Here are some points, one per row:
np.array([2.39, -1.01, 0.94, -0.06, -1.36, 2.39, -0.46, -0.44, 2.32, 0.08,
          -0.30, 2.42, -2.41, 0.96, -1.00, 0.06, -0.97, 0.12, -0.62, -0.29,
          -0.37, 1.19, 0.44, -0.43])
np.array([-1.00, -1.07, 0.98, 0.82, 2.04, -0.31, 1.34, -1.07, 0.03, 0.95,
          0.12, 0.66, 0.76, 1.41, 1.18, -1.58, 0.97, 0.72, 1.10, 2.19,
          -1.05, 2.48, 1.17, 0.07])
np.array([0.45, -0.88, -1.69, -0.50, 0.95, 0.20, -0.46, -1.41, -1.39, 0.37,
          -0.06, 1.37, 0.31, -1.07, 0.99, -0.31, -0.25, -0.01, -1.12, 1.03,
          -0.02, 1.26, -1.38, -2.38])
np.array([-0.81, 1.36, 0.68, 0.41, -0.18, -1.64, 0.49, -0.04, -0.38, 0.01,
          1.77, 0.81, -1.40, -1.12, -0.09, 1.13, -1.49, -2.95, 0.16, 0.13,
          0.06, -0.11, 0.10, 0.18])
np.array([-1.05, 1.23, 0.98, 1.79, 0.94, -0.03, 1.27, -0.88, 1.03, -1.54,
          0.36, -0.36, 0.99, 0.50, 0.10, -0.37, -0.48, 1.33, 1.36, -1.15,
          -0.19, 0.47, -2.47, -0.44])
np.array([0.45, -1.34, 1.72, -0.08, 0.15, -1.18, -0.22, 0.29, -0.19, -1.33,
          -0.56, -0.06, 1.16, 0.45, 0.03, -1.05, -0.47, -1.01, -0.73, -0.93,
          -0.30, -1.76, 1.19, -1.69])
np.array([-1.47, 1.46, 0.07, -1.02, -1.51, 0.61, -1.62, -1.37, -1.06, 0.50,
          0.37, -0.91, 0.00, 0.28, -0.09, 0.10, 0.49, -1.07, -1.19, -1.12,
          -1.44, -0.29, -1.22, 0.04])
np.array([0.29, 1.42, -0.62, -0.17, 0.10, 0.41, -1.28, -0.19, 0.31, -0.87,
          -0.28, 0.58, 0.44, -1.56, 0.18, 1.39, 0.60, -1.42, 0.67, 0.14,
          -0.16, -0.62, -1.38, 0.09])
np.array([0.35, -1.69, 1.36, -0.15, 1.13, 1.21, 0.83, -0.40, -1.45, 2.43,
          0.97, 0.36, -1.34, -1.25, -1.79, 1.30, 0.61, 0.67, 1.47, 0.94,
          0.97, 0.34, -0.34, -1.48])
np.array([-0.28, -1.51, -0.95, 0.71, 1.36, -1.04, -0.06, 0.34, 0.19, 0.59,
          -1.31, -0.86, 0.97, -0.20, 1.15, 1.21, -0.11, 0.36, -1.01, -1.40,
          -0.13, -0.26, 0.19, 0.44])
np.array([-0.87, -0.02, 1.11, -1.15, 0.23, 0.08, -0.44, -0.13, -1.04, 1.41,
          0.07, 0.18, -0.51, 0.20, 1.37, -1.42, 0.56, -0.05, 0.31, -1.84,
          -0.29, -0.54, 1.24, 0.25])
np.array([0.60, 0.34, -0.01, 1.32, 1.10, -1.27, -1.13, -1.34, -0.08, 0.12,
          -0.29, -1.20, -0.36, -0.02, 1.35, 1.13, 0.23, 0.03, 0.00, 1.38,
          -1.10, 1.30, 0.35, 1.49])
np.array([-1.08, 0.03, -0.70, 0.46, -1.37, -0.34, 0.13, -0.91, 2.48, 0.77,
          -0.33, -0.59, -1.62, 1.07, 0.11, -1.41, -1.41, 0.09, 1.37, 0.41,
          1.31, -1.40, -1.20, -0.40])
np.array([0.10, 1.79, 0.27, -1.15, -0.54, -0.49, -0.98, 1.05, -1.01, 0.88,
          0.53, 1.26, 0.16, -0.69, 1.40, 0.18, -0.13, 2.87, 1.09, 1.39,
          1.16, -0.44, 1.11, -1.57])
np.array([0.62, 1.32, 1.08, -1.35, 0.21, -1.90, -0.35, -0.37, -0.10, 0.18,
          -1.09, 0.54, -0.37, 0.38, -1.45, -1.27, 0.88, 0.73, -1.24, -1.04,
          -0.16, -1.38, -1.41, 0.42])
np.array([-0.70, -1.40, -0.34, 0.32, -0.24, -0.02, -0.81, -1.00, -0.47, -1.33,
          0.42, 0.69, 1.35, 1.46, -0.30, 1.45, -0.54, 0.18, 0.01, -1.15,
          -0.05, 0.57, -1.08, 0.12])
np.array([0.60, -0.07, -0.82, -1.08, -1.49, -0.68, 2.18, -0.19, 0.92, 1.81,
          -0.30, -0.18, 1.72, 1.22, 0.05, 0.51, -1.79, -0.39, 0.97, 0.37,
          -0.02, 0.03, -0.18, 1.05])
np.array([-0.19, -1.24, 1.59, 0.84, -0.53, -0.80, -0.62, -0.97, -0.05, -1.09,
          -2.62, -1.33, 0.82, -0.15, 0.19, 0.17, 1.16, -1.02, -0.50, -0.80,
          0.20, 0.23, 0.01, 0.06])
np.array([2.09, 1.10, 0.56, 1.18, -1.32, 1.16, 1.60, 0.46, -0.18, -0.04,
          1.31, -2.34, -0.05, -0.31, 0.30, -0.01, 1.91, 1.05, 0.37, 0.17,
          0.16, -0.90, 0.04, 2.19])
np.array([1.44, 0.04, -1.05, -0.83, -0.65, 1.02, -0.57, -0.56, 0.83, -1.28,
          1.00, 0.10, -1.02, 0.12, -1.40, 0.37, -0.86, 0.10, 0.80, 1.41,
          -0.13, -0.61, 0.19, 1.24])
np.array([-0.81, 1.40, 1.09, 0.23, 1.78, -0.05, 1.71, 1.25, 0.59, 1.21,
          -1.24, 1.07, -0.33, 0.41, -0.13, 2.63, 2.55, -0.15, -1.21, 0.03,
          0.12, 0.93, 0.16, -1.14])
np.array([-0.85, 0.19, -0.89, 0.47, 1.53, 1.61, 0.85, -1.33, 1.01, -1.45,
          0.07, -0.38, 1.18, 1.17, -0.15, 0.06, -0.48, 1.24, 0.76, 0.16,
          1.56, 0.12, 0.45, 0.05])
np.array([0.07, -1.17, 0.46, -0.37, -0.09, 0.06, -0.12, 0.07, 1.47, 0.12,
          1.55, 0.81, 0.39, 0.07, 2.79, 1.23, -0.51, -0.25, -0.31, -1.25,
          2.61, -0.56, 0.17, 0.32])
np.array([-0.03, 0.18, -0.02, 0.62, -0.34, 0.17, 1.04, -0.03, -0.39, -0.98,
          -2.36, 0.57, 1.02, 0.08, -1.26, -1.35, 0.59, -1.16, -1.16, -0.80,
          1.86, -0.41, 0.01, -1.18])
np.array([-0.28, 0.06, -1.26, 1.66, -0.26, -1.57, -1.33, -1.19, -0.30, -0.94,
          0.12, -0.47, -0.51, -0.20, -0.24, 0.97, -0.60, 0.51, 0.30, -1.51,
          -0.05, 0.53, -0.71, -0.06])
np.array([0.48, 0.22, -0.95, -0.53, 0.52, -1.40, -1.42, -0.20, 0.22, -0.88,
          0.06, -0.58, -0.12, -0.76, -0.07, -1.26, 0.74, -1.27, 0.54, 1.25,
          0.08, -1.07, 1.30, 0.04])
np.array([1.09, 1.27, -0.23, 0.24, -1.17, 1.09, 1.84, 1.09, -0.67, -0.12,
          -0.33, -1.41, -0.34, 1.16, 0.35, 0.20, -1.68, -0.25, 1.12, -1.45,
          -1.51, 0.79, 1.70, 0.39])
np.array([-0.06, 1.32, 0.43, 0.96, 1.53, 0.34, 0.18, 1.54, -0.16, 0.19,
          -1.33, 1.58, -0.15, -0.22, 0.25, -0.22, -0.92, -1.13, -1.43, 0.37,
          -1.30, -0.83, -0.13, 0.48])
np.array([-1.95, 0.12, 0.63, 0.28, 0.85, 0.26, 0.66, -1.07, 0.04, -0.22,
          0.13, -0.70, -0.52, -0.04, -0.24, -0.08, 0.36, 0.00, -0.17, 1.24,
          -1.19, 1.75, 0.10, 0.24])
np.array([-0.53, -0.16, -2.33, -0.53, -0.13, 0.06, 0.43, 1.48, -1.37, -1.12,
          -0.35, -1.27, -1.67, -0.68, 1.02, 1.27, 0.95, 0.46, -1.02, 0.01,
          -0.02, -0.40, -1.20, -1.17])
np.array([0.70, -1.32, 1.46, -1.35, 0.04, -0.14, 0.41, -0.18, -0.28, 0.99,
          0.90, -0.18, -1.32, -1.42, 1.29, -0.03, -1.54, 1.52, -0.47, -0.07,
          0.96, 0.12, -0.18, 0.42])
np.array([-0.52, 0.04, 0.65, -0.49, -0.15, -1.28, -0.70, 1.18, 0.47, 0.00,
          0.07, -0.83, 1.25, -2.64, -2.91, 0.22, -0.24, 0.31, -0.06, -0.14,
          1.31, 0.79, 2.61, 0.11])
np.array([-0.26, 0.10, -1.56, -0.63, 0.57, 0.16, -0.27, 0.04, 1.39, -0.77,
          0.41, -0.22, -1.36, 0.57, -0.26, 0.10, -0.80, -0.91, -1.32, 0.11,
          -0.26, -1.77, 0.43, -1.44])
np.array([-1.01, -1.08, -1.42, -2.66, -1.34, 0.36, 0.23, -0.24, -0.91, -1.00,
          0.03, -0.19, 0.06, -2.15, 1.15, -2.41, 1.03, -1.08, -1.09, 1.00,
          0.06, -0.27, 0.88, -0.72])
np.array([-0.28, -1.41, -0.12, 1.38, -0.70, -1.25, -0.66, 0.47, 0.46, 0.48,
          0.65, -0.94, 1.35, 0.06, -0.23, -0.02, 0.56, 0.37, -1.55, 1.41,
          -2.82, 0.52, -0.15, -0.38])
np.array([-0.68, -0.29, -0.05, 0.50, -1.22, 1.28, 0.56, -0.17, -0.31, 0.25,
          -1.62, 1.35, 1.05, 0.74, -1.21, -0.85, -0.45, 0.23, 1.16, 0.16,
          -1.44, -1.54, 1.05, 1.48])
np.array([-0.80, 1.21, -0.59, 0.36, -0.05, 1.32, -0.80, 0.91, -2.37, 1.35,
          1.50, 1.17, 1.33, 0.39, -0.18, -0.07, 1.34, 1.03, 0.93, -0.33,
          0.01, -1.00, 1.18, -0.05])
np.array([2.02, 1.12, -0.31, -0.93, 0.53, 0.79, 1.39, 2.45, 1.19, -0.01,
          1.15, -0.39, 0.39, -0.34, -1.09, -1.61, -0.44, 0.85, 0.77, -0.39,
          -0.27, 1.59, -1.54, 0.82])
np.array([1.19, -1.63, -1.17, -0.39, -1.06, 0.60, -1.07, 2.65, -0.21, -1.38,
          0.86, 1.62, -1.21, 0.52, 0.08, 0.02, 1.50, -0.24, 1.34, 1.00,
          0.05, 0.26, -0.30, 1.43])
np.array([0.57, -0.02, 1.03, 0.85, 0.16, 0.19, -1.76, 0.41, -0.60, 1.65,
          -0.04, -1.74, -0.12, 1.61, -1.24, -0.38, -0.87, -0.38, -0.42, -0.65,
          1.81, 0.89, -1.23, 1.16])
These points spread out most along one direction. Take the direction at right angles to it along which they spread out most. Then take the direction at right angles to both along which they spread out most. Go by this last direction. How far along it is each point below, from 0 to 99? 50 is the average, and the first point above lies past it. One standard deviation of the points above along it is 16.
np.array([0.29, 1.42, -0.62, -0.17, 0.10, 0.41, -1.28, -0.19, 0.31, -0.87,
          -0.28, 0.58, 0.44, -1.56, 0.18, 1.39, 0.60, -1.42, 0.67, 0.14,
          -0.16, -0.62, -1.38, 0.09]) 59
np.array([-0.52, 0.04, 0.65, -0.49, -0.15, -1.28, -0.70, 1.18, 0.47, 0.00,
          0.07, -0.83, 1.25, -2.64, -2.91, 0.22, -0.24, 0.31, -0.06, -0.14,
          1.31, 0.79, 2.61, 0.11]) 44
np.array([-0.70, -1.40, -0.34, 0.32, -0.24, -0.02, -0.81, -1.00, -0.47, -1.33,
          0.42, 0.69, 1.35, 1.46, -0.30, 1.45, -0.54, 0.18, 0.01, -1.15,
          -0.05, 0.57, -1.08, 0.12]) 61
np.array([-0.28, 0.06, -1.26, 1.66, -0.26, -1.57, -1.33, -1.19, -0.30, -0.94,
          0.12, -0.47, -0.51, -0.20, -0.24, 0.97, -0.60, 0.51, 0.30, -1.51,
          -0.05, 0.53, -0.71, -0.06]) 65
np.array([-0.87, -0.02, 1.11, -1.15, 0.23, 0.08, -0.44, -0.13, -1.04, 1.41,
          0.07, 0.18, -0.51, 0.20, 1.37, -1.42, 0.56, -0.05, 0.31, -1.84,
          -0.29, -0.54, 1.24, 0.25]) 40
np.array([-1.08, 0.03, -0.70, 0.46, -1.37, -0.34, 0.13, -0.91, 2.48, 0.77,
          -0.33, -0.59, -1.62, 1.07, 0.11, -1.41, -1.41, 0.09, 1.37, 0.41,
          1.31, -1.40, -1.20, -0.40]) 76
np.array([0.70, -1.32, 1.46, -1.35, 0.04, -0.14, 0.41, -0.18, -0.28, 0.99,
          0.90, -0.18, -1.32, -1.42, 1.29, -0.03, -1.54, 1.52, -0.47, -0.07,
          0.96, 0.12, -0.18, 0.42]) 37
np.array([0.57, -0.02, 1.03, 0.85, 0.16, 0.19, -1.76, 0.41, -0.60, 1.65,
          -0.04, -1.74, -0.12, 1.61, -1.24, -0.38, -0.87, -0.38, -0.42, -0.65,
          1.81, 0.89, -1.23, 1.16]) 61
np.array([-1.00, -1.07, 0.98, 0.82, 2.04, -0.31, 1.34, -1.07, 0.03, 0.95,
          0.12, 0.66, 0.76, 1.41, 1.18, -1.58, 0.97, 0.72, 1.10, 2.19,
          -1.05, 2.48, 1.17, 0.07]) 10
np.array([2.39, -1.01, 0.94, -0.06, -1.36, 2.39, -0.46, -0.44, 2.32, 0.08,
          -0.30, 2.42, -2.41, 0.96, -1.00, 0.06, -0.97, 0.12, -0.62, -0.29,
          -0.37, 1.19, 0.44, -0.43]) 64
np.array([-0.81, 1.40, 1.09, 0.23, 1.78, -0.05, 1.71, 1.25, 0.59, 1.21,
          -1.24, 1.07, -0.33, 0.41, -0.13, 2.63, 2.55, -0.15, -1.21, 0.03,
          0.12, 0.93, 0.16, -1.14]) 20
np.array([-0.28, -1.41, -0.12, 1.38, -0.70, -1.25, -0.66, 0.47, 0.46, 0.48,
          0.65, -0.94, 1.35, 0.06, -0.23, -0.02, 0.56, 0.37, -1.55, 1.41,
          -2.82, 0.52, -0.15, -0.38]) 44
np.array([0.48, 0.22, -0.95, -0.53, 0.52, -1.40, -1.42, -0.20, 0.22, -0.88,
          0.06, -0.58, -0.12, -0.76, -0.07, -1.26, 0.74, -1.27, 0.54, 1.25,
          0.08, -1.07, 1.30, 0.04]) 56
